[[149 130 137 142 117 117 131 131]
 [123 134 132 109 145 143 130 128]
 [139 116 136 118 117 115 133 142]
 [144 139 141 126 126 121 134 109]
 [127 129 128 106 125 130 133 107]
 [149 126 131 143 131 118 136 117]
 [113 143 138 134 141 135 127 117]
 [130 124 118 151 120 121 140 136]] ==> 123

[[111 126 131 130 115 124 118 111 121 138 142 138 144 157]
 [120 144 132 127 122 128 128 120 129 124 129 136 125 134]
 [130 138 119 118 127 129 138 129 138 133 116 122 126 119]
 [135 134 122 125 116 135 142 126 127 125 114 116 128 123]
 [133 121 112 110 131 143 147 135 145 134 129 125 111 116]
 [131 121 135 126 115 140 131 125 140 137 123 127 128 120]
 [139 124 128 119 118 136 136 140 139 131 135 128 121 118]
 [119 141 136 130 125 130 123 120 131 123 132 121 125 132]
 [119 127 127 131 112 123 115 126 134 132 134 134 115 136]] ==> 120

[[114 137 145 149 142 105 149 155 136 149 142  99 117 127]
 [103 141 146 134 150 102 135 157 143 142 147 105 124 111]
 [114 138 129 112 139 120 116 127 135 121 127 134 138 104]
 [126 129 124 110 129 139 109 117 134 115 125 141 140 117]
 [143 119 120 125 115 146 122 113 123 121 119 141 131 142]
 [105 144 148 138 150 102 138 154 144 143 142 102 126 111]
 [126 128 129 124 129 129 124 128 129 126 129 130 130 125]
 [127 131 131 125 129 127 125 125 131 126 125 126 132 123]
 [105 140 142 136 148 108 135 153 144 139 146 105 126 111]
 [128 128 129 128 129 127 128 128 128 128 129 126 128 126]
 [132 126 126 125 125 134 125 122 127 124 125 131 130 128]] ==> 103

[[140 127 150 127 122 123 139 148 138 133 120 118 133]
 [140 127 150 127 122 123 139 148 138 133 120 118 133]
 [140 127 150 127 125 118 139 149 138 133 120 118 133]
 [140 127 149 127 119 131 138 140 138 133 120 118 133]
 [140 127 150 127 122 121 139 149 138 133 120 118 133]
 [140 127 147 127 118 135 136 137 138 133 120 118 133]] ==> 140

[[123 135 124 125 134 127 129 129 141 126 107]
 [137 138 124 125 129 131 130 122 145 149 120]
 [117 145 136 139 131 154 143 135 126 143 139]
 [131 145 135 121 127 145 150 111 135 146 112]
 [132 143 134 120 127 143 149 111 135 144 112]
 [122 120 137 131 126 129 127 133 104 108 142]
 [118 144 127 123 131 127 150 119 119 118 107]
 [117 143 127 139 134 136 141 137 109 112 123]
 [140 121 145 120 124 145 136 111 119 135 137]
 [121 120 136 132 127 130 127 135 104 108 142]
 [131 122 144 133 124 152 127 129 115 132 146]] ==> 137

[[128 138 129 129 124 122 141 120 122 118 121 118 135 129 135 129]
 [130 132 129 127 128 127 134 125 125 122 124 124 131 129 132 129]
 [124 143 131 132 120 117 149 113 119 115 118 112 139 128 138 128]
 [133 119 120 119 132 134 123 129 127 130 137 124 106 139 125 125]
 [127 125 125 127 128 128 127 127 128 130 131 126 120 131 127 126]] ==> 130

[[140 115 122 137 120 115 146 133 121 124 133 105 125 126 137]
 [135 124 122 138 131 110 142 133 133 121 118 108 130 118 135]
 [141 125 108 138 128 111 140 135 128 122 128 112 129 124 137]
 [133 115 122 130 124 118 140 138 125 125 132 116 127 118 135]
 [133 120 124 137 132 113 142 131 135 118 121 120 127 117 135]
 [136 126 111 138 130 112 137 134 128 125 122 110 132 121 134]
 [131 117 126 141 130 114 136 125 128 124 119 119 133 126 137]
 [137 121 125 139 131 103 145 128 128 123 121 110 126 125 128]] ==> 135

[[132 145 146 125 116 141 141 135 140 114 132]
 [128 132 132 115 148 134 133 126 142 139 120]
 [138 118 121 134 141 115 132 124 115 146 134]
 [126 122 115 127 144 126 137 139 115 145 126]
 [136 125 120 137 119 118 132 141 116 121 130]
 [130 113 118 131 133 115 131 137 104 132 140]] ==> 128

[[142 114 126 138 130 142 137 110 141 135 155 148]
 [116 107 127 117 134 149 107 116 114 122 104 148]
 [149 139 109 119 155 107 133 114 114 102 121 149]
 [113 119 109 140 139 129 103 112 149 128 152 132]
 [109 106 105 156 138 133 140 150 105 118 143 120]
 [152 114 118 131 135 153 127 118 155 154 140 126]
 [109 127 126 104 143 145 119 119 132 103 101 145]
 [150 123 126 152 143 110 153 115 108 105 108 103]
 [135 129 124 114 149 103 101 138 118 111 156 123]
 [108 129 136 108 156 120 133 138 101 113 119 100]] ==> 116
---
[[120, 145, 145, 123, 124], [120, 120, 104, 128, 120]]	120
[[142, 153, 125, 139, 127, 128], [124, 141, 141, 139, 123, 129]]	142
[[125, 127, 128, 114, 126, 151], [117, 127, 135, 132, 134, 139]]	125
[[98, 120, 112, 123, 138, 121], [131, 117, 106, 142, 158, 157]]	98
[[134, 116, 136, 131, 122, 129, 134], [132, 127, 121, 116, 124, 139, 150]]	134
[[134, 101, 148, 139, 125, 118], [110, 137, 128, 126, 118, 116]]	134
[[144, 131, 140, 147, 145], [146, 137, 157, 145, 140]]	144
